[[132 128 127 128 130 132 130 120 127 125 121 126 127 130 129]
 [130 115 124 130 141 126 132 125 127 124 149 122 127 132 128]
 [120 125 124 133 120 122 125 143 128 124 142 124 127 136 118]
 [127 128 122 138 122 116 131 126 130 124 143 126 116 125 127]]
->
[[132 127 130 130 127 121 127 129]
 [130 124 141 132 127 149 127 128]
 [120 124 120 125 128 142 127 118]
 [127 122 122 131 130 143 116 127]]

[[152 119]
 [130 146]
 [126 111]
 [107 136]
 [148 120]]
->
[[152]
 [130]
 [126]
 [107]
 [148]]

[[107 146 108 151 142 120]
 [140 107 140 115 111 134]
 [112 123 112 148 122 124]
 [141 106 141 114 111 135]
 [136 102 136 120 107 134]
 [127  98 127 132 102 132]
 [142 154 142 108 151 129]
 [111 135 112 148 132 122]
 [136 156 136 115 153 127]
 [150 133 149 101 134 134]
 [110 108 111 151 109 126]]
->
[[107 108 142]
 [140 140 111]
 [112 112 122]
 [141 141 111]
 [136 136 107]
 [127 127 102]
 [142 142 151]
 [111 112 132]
 [136 136 153]
 [150 149 134]
 [110 111 109]]

[[145 139 115]
 [141 141 101]
 [137 131 142]
 [134 147 144]
 [138 126 152]
 [126 142 100]
 [137 140 127]
 [119 132 137]
 [120 104 157]]
->
[[145 115]
 [141 101]
 [137 142]
 [134 144]
 [138 152]
 [126 100]
 [137 127]
 [119 137]
 [120 157]]

[[116 143 127 149 131 149 122]
 [142 123 135 120 146 133 149]
 [135 133 137 136 118 116 133]]
->
[[116 127 131 122]
 [142 135 146 149]
 [135 137 118 133]]

[[127 128 129 128 128 128 127 128 129 127 128 128 129 128]
 [128 129 127 128 127 125 127 127 130 130 127 128 128 130]
 [122 124 130 139 125 135 110 119 152 129 132 126 133 134]
 [126 127 131 128 127 127 126 129 131 126 127 129 130 127]
 [124 128 128 127 128 127 125 128 129 128 126 131 128 130]
 [130 125 133 129 133 128 136 128 127 137 129 131 126 126]]
->
[[127 129 128 127 129 128 129]
 [128 127 127 127 130 127 128]
 [122 130 125 110 152 132 133]
 [126 131 127 126 131 127 130]
 [124 128 128 125 129 126 128]
 [130 133 133 136 127 129 126]]

[[126 132 133 124 125 117 137 126 128 107 116 125]
 [128 126 125 126 134 125 137 116 131 140 128 130]
 [133 127 121 121 135 131 133 131 128 104 134 132]
 [140 135 137 126 136 135 135 128 132 116 130 127]
 [130 131 149 132 125 106 120 121 127 117 133 127]
 [122 132 108 127 128 134 131 122 126 126 132 132]
 [132 130 142 131 127 141 127 137 125 126 125 123]
 [124 121 120 125 130 129 134 121 129 146 128 133]]
->
[[126 133 125 137 128 116]
 [128 125 134 137 131 128]
 [133 121 135 133 128 134]
 [140 137 136 135 132 130]
 [130 149 125 120 127 133]
 [122 108 128 131 126 132]
 [132 142 127 127 125 125]
 [124 120 130 134 129 128]]

[[116 119 157 132 129 146 155 146 140 141 157 133 142 141 139]
 [142 144 125 146 107 132 134 114 109 145 125 148 135 145 139]]
->
[[116 157 129 155 140 157 142 139]
 [142 125 107 134 109 125 135 139]]
---
[[134 101 120 136 123 111 139 142 120 130 118 134 108]
 [126 104 114 139 115 106 115 151 126 128 131 117 121]
 [133 101 119 138 120 108 134 144 124 129 119 132 111]]
->
[[134 101 120 136 123 111 139 142 120 130 118 134 108]
 [133 101 119 138 120 108 134 144 124 129 119 132 111]
 [126 104 114 139 115 106 115 151 126 128 131 117 121]]

[[150 119 135 138 137 123 138 148]
 [112 156 134 141 122 123 145 111]
 [146 120 123 139 134 140 137 140]
 [113 156 104 106 107 153 107 114]
 [129 139 115 134 125 147 137 117]]
->
[[150 119 135 138 137 123 138 148]
 [112 156 134 141 122 123 145 111]
 [146 120 123 139 134 140 137 140]
 [129 139 115 134 125 147 137 117]
 [113 156 104 106 107 153 107 114]]

[[141 135 119 123 133 132 124 119 135 106 126 133 130 124]
 [142 136 123 112 124 131 118 118 129 122 129 122 123 136]
 [132 121 124 124 114 138 130 124 126 124 112 127 137 137]]
->
[[132 121 124 124 114 138 130 124 126 124 112 127 137 137]
 [142 136 123 112 124 131 118 118 129 122 129 122 123 136]
 [141 135 119 123 133 132 124 119 135 106 126 133 130 124]]

[[121 106 124 131 125 124 137 125 123 129 130 128 127 150 125]
 [133 133 127 125 129 123 123 125 130 122 129 128 129 122 128]
 [124 139 122 134 132 124 124 124 125 127 127 130 126 138 125]
 [126 147 129 135 129 128 120 121 129 125 119 124 128 147 122]
 [144 123 130 132 130 129 130 120 127 123 133 129 128 123 127]]
->
[[144 123 130 132 130 129 130 120 127 123 133 129 128 123 127]
 [126 147 129 135 129 128 120 121 129 125 119 124 128 147 122]
 [133 133 127 125 129 123 123 125 130 122 129 128 129 122 128]
 [121 106 124 131 125 124 137 125 123 129 130 128 127 150 125]
 [124 139 122 134 132 124 124 124 125 127 127 130 126 138 125]]

[[120 130 125 116 143 137 138 117 129 133 113 128 123 122 130]
 [126 139 120 107 144 134 154 118 141 132 121 120 115 130 130]
 [136 124 113 111 135 135 141 129 154 115 124 121 126 131 125]
 [123 133 151 133 131 112 103 105 128 138 115 144 131 122 121]]
->
[[123 133 151 133 131 112 103 105 128 138 115 144 131 122 121]
 [120 130 125 116 143 137 138 117 129 133 113 128 123 122 130]
 [126 139 120 107 144 134 154 118 141 132 121 120 115 130 130]
 [136 124 113 111 135 135 141 129 154 115 124 121 126 131 125]]

[[127 129 121 141 120 124 125 131 131 129 134 132]
 [143 138 112 143 129 129 129 136 127 126 134 121]
 [134 118 132 138 132 141 133 143 138 137 124 124]
 [116 122 117 140 139 124 129 112 133 147 129 127]
 [141 124 120 127 136 126 129 135 129 133 131 127]
 [137 130 135 122 122 120 129 105 108 113 131 131]
 [116 121 123 125 128 137 126 144 125 132 128 137]]
->
[[137 130 135 122 122 120 129 105 108 113 131 131]
 [134 118 132 138 132 141 133 143 138 137 124 124]
 [116 121 123 125 128 137 126 144 125 132 128 137]
 [127 129 121 141 120 124 125 131 131 129 134 132]
 [141 124 120 127 136 126 129 135 129 133 131 127]
 [116 122 117 140 139 124 129 112 133 147 129 127]
 [143 138 112 143 129 129 129 136 127 126 134 121]]

[[148 150 148 120 145 144 149 150 146 143 143 148 145 145]
 [140 145 150 140 141 143 149 150 143 142 144 152 142 147]
 [110 108 112 151 118 109 111 103 124 112 119 114 109 102]
 [149 136 151 108 150 140 151 147 120 139 125 135 147 145]
 [108 118 105 148 116 111 109 112 139 118 134 127 112 108]
 [110 114 102 147 110 109 112 108 136 120 133 124 104 107]]
->
[[149 136 151 108 150 140 151 147 120 139 125 135 147 145]
 [140 145 150 140 141 143 149 150 143 142 144 152 142 147]
 [148 150 148 120 145 144 149 150 146 143 143 148 145 145]
 [110 108 112 151 118 109 111 103 124 112 119 114 109 102]
 [108 118 105 148 116 111 109 112 139 118 134 127 112 108]
 [110 114 102 147 110 109 112 108 136 120 133 124 104 107]]

[[142 125 145 130 129 132 114 105 124 103]
 [128 134 148 139 113 112 115 146 141 127]
 [145 128 150 132 127 129 124 107 117 105]
 [120 131 119 129 128 126 155 151 125 150]
 [149 135 157 138 121 120 128 125 120 108]
 [116 127 122 132 119 111 104 146 148 136]
 [119 134 121 131 124 124 154 153 126 153]
 [111 131 110 127 126 126 138 153 136 150]
 [128 122 109 116 143 146 127 105 119 121]]
->
[[149 135 157 138 121 120 128 125 120 108]
 [145 128 150 132 127 129 124 107 117 105]
 [128 134 148 139 113 112 115 146 141 127]
 [142 125 145 130 129 132 114 105 124 103]
 [116 127 122 132 119 111 104 146 148 136]
 [119 134 121 131 124 124 154 153 126 153]
 [120 131 119 129 128 126 155 151 125 150]
 [111 131 110 127 126 126 138 153 136 150]
 [128 122 109 116 143 146 127 105 119 121]]

[[144 146 138]
 [134 108 144]
 [147 148 140]
 [107 151 107]
 [121 118 152]
 [146 147 139]
 [153 109 102]]
->
[[121 118 152]
 [134 108 144]
 [147 148 140]
 [146 147 139]
 [144 146 138]
 [107 151 107]
 [153 109 102]]
---
[[156 118 149 136]
 [132 138 130 118]]
->
[136 130]

[[148 137]
 [119 142]
 [135 130]
 [150 121]
 [119 142]]
->
[137 119]

[[142 130 149 122 128]
 [135 135 143 116 135]
 [142 130 149 122 122]
 [142 130 149 122 122]]
->
[128 116 149 130]

[[114 120]
 [113 135]
 [145 123]
 [150 122]]
->
[120 113]

[[119 103]
 [125 120]
 [128 129]]
->
[103 125]

[[117 146 132 137 140]
 [120 125 126 133 153]
 [118 147 127 134 130]
 [114 125 114 123 152]
 [114 142 137 122 130]]
->
[140 133 127 125 114]

[[139 143]
 [108 110]
 [107 111]]
->
[143 108]
